cols: E N K C Z
[-30  -2  26   4 -46] = lag
[ 22   0 -20  -2  51] = fadi
[-24  -3  22   4 -47] = Fup
[ 28   5 -24  -7  45] = bona
[ 22  -1 -20  -1  36] = zado
loc: [-46]
lag, 4
rev: [ -1 -20  -1]
zado
has: [36 -1]
no

cols: S V H X A B Y
[ 23   0 -21  -3  53  -4   6]  sozo
[ 48   5  26  -3   0 -24  -1]  zado
[ 7 -1 -6  0 -2  5 -3]  Vogu
[ 26   0 -24  -3  48   0   5]  gopa
[ -3  26  48   1   0 -24   5]  mibin
[ 32   1 -29  -4  61  -1   7]  Tizu
perm: [ 48   0   5  26   0 -24  -3]
gopa
perm: [  5   0  48  -3 -24   0  26]
gopa
q: [ 48   5  26  -3   0 -24  -1]
zado
perm: [  1 -24   5   0  -3  26  48]
mibin

cols: G U W M
[  5  -3 -59  26] -> lag
[-20 -28  40  14] -> botod
[-20 -29  40  14] -> gopa
[  0  43 -31  12] -> Fup
[-31  -1  43  12] -> bona
loc: [-59]
lag, 2
perm: [-28 -20  14  40]
botod
perm: [-31  43  -1  12]
bona
down: [ 40  40 -31]
W
loc: [-29]
gopa, 1

cols: Q L D R F
[-45  28 -47 -46  53] : Tizu
[-47 -46 -51 -45  31] : Fup
[ 47 -55  46  40 -53] : gopa
[ 24 -47  46  28 -46] : sozo
[-44  37 -49 -54  39] : fadi
[ 52 -47 -46  28 -45] : Vogu
[-40  24 -43 -46  54] : zado
[-38  25 -51 -42  43] : lag
[-55  40  28  46 -46] : botod
[ 39 -51  52  40 -52] : moza
rev: [-46  28  46]
sozo
perm: [-47 -46 -45  28  53]
Tizu

cols: Kabar lazi vepo losel tase nidal kurud levu Sofar
[-40  46 -17 -34 -13  26 -54 -43 -27] : Fup
[-40  46 -17 -34 -13 -39 -54 -43 -27] : sozo
[ 28 -41  31  26 -34 -13 -54  33 -44] : gopa
down: [-40 -40]
Kabar
has: [-43 -27]
yes
rev: [-54  26 -13 -34]
Fup
q: [-40  46 -17 -34 -13 -39 -54 -43 -27]
sozo

cols: pofol gutug Linu vidu nom
[ 23  10  -4 -24  -7] : zado
[  8 -31  -4 -20 -18] : Vogu
[ 26   2  -6 -31   9] : sozo
[ 26  48  -2 -15   8] : lag
[ -5 -24  -1  -3  -9] : moza
[ 22   3  -5 -26 -10] : mibin
[ 28  48  -3 -18   7] : botod
[  6 -28  -4 -17 -16] : Fup
[-10 -14   1   8  -1] : fadi
[-16 -19   2  13   0] : gopa
[-26 -31   4  21  -1] : bona
has: [ 3 -6]
no
has: [13  2]
no
loc: [-28]
Fup, 1
down: [ 48 -24   3]
gutug
loc: [22]
mibin, 0

cols: deg bope Tema Des fot
[ 21  23  -6  -6 -18]  zado
[-27   8   5  44  12]  bona
[-19  18  51  43   5]  Fup
[-44  -8  10  52  27]  lag
[  8 -12  -1 -21   0]  Vogu
[  7  -4  -1 -12  -2]  gopa
[-8  3  2 14  3]  moza
loc: [52]
lag, 3
down: [12  5 27  0]
fot

cols: Sugem mami kap Noba ror risa
[  6  25 -37 -10  11   5]  lag
[  7   6   5   7   7 -10]  zado
[-23  19  30  -3 -33  -3]  bona
[  7   3  48  40   4 -51]  mibin
[ 52   9 -17  31 -38  38]  moza
[ 25  53 -27  11 -23  13]  Vogu
[  7   6   8   5   7 -10]  sozo
[ 19 -52   6  13   5  10]  Fup
[  7 -11 -12  16  -9  -3]  gopa
[  7  -2 -29  18 -25  -7]  fadi
[ -3   1  19  30 -19  36]  Tizu
down: [-10   7  -3]
Noba
perm: [-10   7   5   8   6   7]
sozo
rev: [10  5]
Fup
perm: [ -3  -9  16 -12 -11   7]
gopa

cols: fen Sar dubav lasad siba tud vena Bazef sige rapum
[-17  18  -9   9  -4 -11 -31   3   5  -2] = Vogu
[-31 -17  -3   9   3  -4 -24  -1  11  -8] = lag
[-31 -17  -3   9   3  -4  18 -11   5  -9] = Tizu
[-20 -48  -4   0  13 -11  24   1 -26  -1] = gopa
[ 25 -14   5   8   1  13 -25  -7  30  -6] = fadi
[-32  19   5   8   1  13 -25  -7  30  -6] = moza
[  1  17  -1  -2  -2 -14 -18   4   3   8] = bona
perm: [  3  -4  18 -11   5  -9 -31 -17  -3   9]
Tizu
loc: [-32]
moza, 0
down: [-9 -1 -6]
rapum

cols: gos Diro zek zap dizam bil ber
[15 20  6  8 14  6 -4] : mibin
[  3 -16  27  -7  -2  26  -6] : Tizu
[ 20  43 -14  28  22 -11  29] : botod
[ 23  48 -11  22  26  -8   9] : fadi
[ 22  56 -18  33  32 -12  29] : zado
[ 5  9  7 21 14  7 18] : Fup
[  3 -40  36 -32 -28  41   6] : bona
[ 12   0  10  -9 -10  19  29] : Vogu
[ 22  56 -18  33  32 -13  21] : gopa
[15 23  1 11 12  7 11] : lag
[ 20  55 -22  43  34 -19  31] : sozo
[ 43 -14  28  22 -11  28  -5] : moza
rev: [ 29 -11  22  28 -14  43]
botod
has: [-12  32  33 -18  56]
no
has: [-16  27  -7  -2]
yes
q: [ 22  56 -18  33  32 -13  21]
gopa

cols: fupor dizo dozo bet Vir puvot defo denos Rodot folas
[ 19  27 -31  30  10 -16  19  29 -14 -30] : bona
[-28 -10  39 -18  11  25 -24 -21  43  28] : mibin
[-21  11 -24 -28 -18  39  25  -9  28  43] : Tizu
[ 27  25 -21  43  11  39 -28 -18 -24  -9] : zado
[ 27  32 -26  26  -3 -29  20  18 -33 -30] : sozo
perm: [ 43 -21  25 -18 -28  28  11  39 -24 -10]
mibin
perm: [ 43  28  -9  25  39 -18 -28 -24  11 -21]
Tizu
loc: [18]
sozo, 7
q: [-21  11 -24 -28 -18  39  25  -9  28  43]
Tizu
q: [ 27  32 -26  26  -3 -29  20  18 -33 -30]
sozo

cols: daz neme Lotun tagi gife nor fikat
[  5  -1   1 -12   1 -38  22]  lag
[ 22   1   1 -38  -1 -11   5]  moza
[  4   0  -3  -5  -2 -47  24]  Fup
[ -5   1  -1  24  -1  33 -25]  sozo
[ -7   1   0   9  -1  40 -26]  botod
[ -2  -4  -2  -5  -9 -32  13]  Tizu
[ -6   1   3  23   3  49 -35]  gopa
[-4  2 -4 -8 -1 16 -8]  mibin
[  2  -2  -5  -7  -7 -42  24]  Vogu
[ -5   2  -2  19   0  34 -23]  fadi
[ -4   1   0  12   0  39 -21]  zado
has: [-7  1  0  9]
yes
perm: [  1   1  22 -38   5 -12  -1]
lag

cols: gipi roto nozez megof
[ -3  50  48 -54] = fadi
[-55 -54  -4  50] = Tizu
[ 36 -40  -8  40] = zado
has: [50 48]
yes
down: [ 50 -54]
roto
perm: [ 50  -4 -54 -55]
Tizu
down: [-54 -40]
roto
down: [50 40]
megof
has: [ -4 -54]
no
loc: [-3]
fadi, 0

cols: genos fik Pep mit Gilob puze
[ 20  20  31  34 -36 -29] = Tizu
[31 45 47 42 20 19] = lag
[42 20 31 47 18 45] = mibin
[ -3 -43   8 -41  32   0] = bona
perm: [45 18 47 31 20 42]
mibin
loc: [19]
lag, 5
down: [31 47 31]
Pep
loc: [-41]
bona, 3
rev: [19 20 42]
lag

cols: motoz Vure Bif dabu Dava bov gilo Natos dup
[ -4  11   6 -27 -11  -6   7   1  21] = zado
[ 3  6 -4 24 12  1 11 12 -6] = sozo
[  0  10   0 -28   3   6  10   7   5] = moza
[  0 -14 -11  37  -4 -12   7   7   0] = Fup
[ -5   3  -6 -33  -4   3   5   1   0] = Vogu
[  5 -33   1  -6  -4  -5   2   0   3] = mibin
[-5 -6  0 10  2  8  2 -1 -3] = gopa
[ -1   9  12   7 -14   7   1  -6  21] = botod
[  0  11 -11  37  -4 -12   7   7   0] = lag
[ 1 -2  5 28 -5  0 -5 -4  4] = fadi
down: [12  7  7]
Natos
rev: [  2  -5  -4  -6   1 -33]
mibin
q: [ 3  6 -4 24 12  1 11 12 -6]
sozo
rev: [21 -6  1  7]
botod
has: [28 -5  0 -5 -4]
yes
perm: [-33  -6  -5  -4   0   1   3   3   5]
Vogu

cols: vide Kasu Ralas pulin
[-6  2 33 53]  lag
[ -5  27 -12 -29]  Tizu
[-32 -34  37 -18]  mibin
rev: [ 37 -34]
mibin
has: [ 27 -11]
no
down: [-12  37]
Ralas
down: [-29 -18]
pulin
down: [ 53 -29]
pulin

cols: Gofa Gural vina Gito tem dodir
[-1  3 17 -8  5  7] = Vogu
[-2 -6 -1 -8 -5  9] = botod
[-15   3 -22  -1  -8  49] = gopa
[-14  -5   7   8  -1   9] = sozo
[-17  19   6  -1   0   5] = mibin
[ 20   7 -31   7   6  16] = fadi
[ 17 -22   1  -3  -4  -5] = moza
[28 -2 -8  0  3 -6] = zado
[ 24 -18  14   3  27 -10] = lag
[ 10   5 -31   2   3   0] = Fup
[-18  14  24 -10   4  27] = bona
[ 10  -6   1 -13   4 -21] = Tizu
perm: [-10  27   4  24 -18  14]
bona
has: [17 -7]
no
rev: [-8 17]
Vogu

cols: gosak gefu Dezu Pem muvo Rul Rugu Bem
[-5  2  0 -3 10  0 -2  0]  gopa
[ 34 -14  -4 -19   8  -7  -3  -4]  mibin
[ 13 -19  -3  -4 -38  34  -7   6]  Tizu
[  7 -24 -35  -3 -52 -25 -12  13]  zado
[ -7 -19  -5  34  -3  -4 -14   8]  lag
[-18  12   6 -12  16  11   1  -4]  botod
[-23   8   3  -7  40  10 -17 -11]  moza
[-30  16   0 -20  23  19  -8 -15]  sozo
loc: [-17]
moza, 6
perm: [-19   8  -3  -4  -5  -7 -14  34]
lag
rev: [ -3  -7   8 -19  -4 -14]
mibin
loc: [-8]
sozo, 6
rev: [ -4  -3  -7   8 -19  -4 -14]
mibin
has: [ -4 -19   8  -7  -3]
yes

cols: res kabu veduv sof gaban
[ 13 -22   9   5 -44] = mibin
[ 6  1 -3  8  0] = gopa
[ 0 -3 -4 -9  0] = lag
has: [ 2 -3]
no
down: [ 8 -9]
sof

cols: nuzur sisu tobe veta
[ 12  -4 -14  -9]  Fup
[-6 -3 34 30]  bona
[ 2 16 35 45]  mibin
[  4   3 -13 -28]  zado
[ 0 -9  7 25]  Tizu
[ 15  42 -32  30]  Vogu
[-20 -24 -10   8]  gopa
[ 29  10 -13 -24]  moza
[-3 -6 10 24]  fadi
[-15  -1  22  23]  sozo
q: [-3 -6 10 24]
fadi
has: [-9  0]
no

cols: goda roz vivu Fiba sazon
[-16   4 -32   2   4] : mibin
[  2 -11 -53  -7 -17] : zado
[-34 -23   7  -5   6] : Tizu
[-34  -5   6 -23   6] : fadi
[ -8   0 -15   2   7] : bona
[ -4 -35 -22 -30 -35] : Fup
has: [-17  -7 -53]
no
perm: [  7   2 -15   0  -8]
bona
perm: [-23   7  -5   6 -34]
Tizu

cols: gil fon vogo lisez Kulis Rad
[ 15 -26 -45 -11  10  25] = Tizu
[ 16 -21 -54  -7   9  19] = moza
[  4 -22 -49  -8  12  24] = zado
[ 20 -25 -43 -11  13  23] = botod
[ -8 -22 -51  -6  11  20] = Fup
[  9 -24 -48 -10  11  24] = fadi
has: [ 13 -11 -43 -25]
no
loc: [15]
Tizu, 0

cols: beva Bis Dipu nok vubet Lol
[ 23   1 -38  21  22  15] -> Vogu
[  0 -14  27  22 -13 -24] -> bona
[ 19 -18 -46  26  38   9] -> sozo
[ 19   9 -20  10  12  -5] -> mibin
[-10  -8 -33 -21 -22  22] -> fadi
[ 5 -2 -2 -4 -3 -6] -> Tizu
[-2 -2 -6 -4 -3  6] -> moza
[  3 -20   9  -2  -2  -5] -> botod
[ -6   8 -16  -8  -1  -5] -> lag
has: [-4 -6 -2 -2]
no
down: [-46 -20]
Dipu
perm: [-4 -3 -6 -2 -2  5]
Tizu
q: [ 19   9 -20  10  12  -5]
mibin
loc: [1]
Vogu, 1

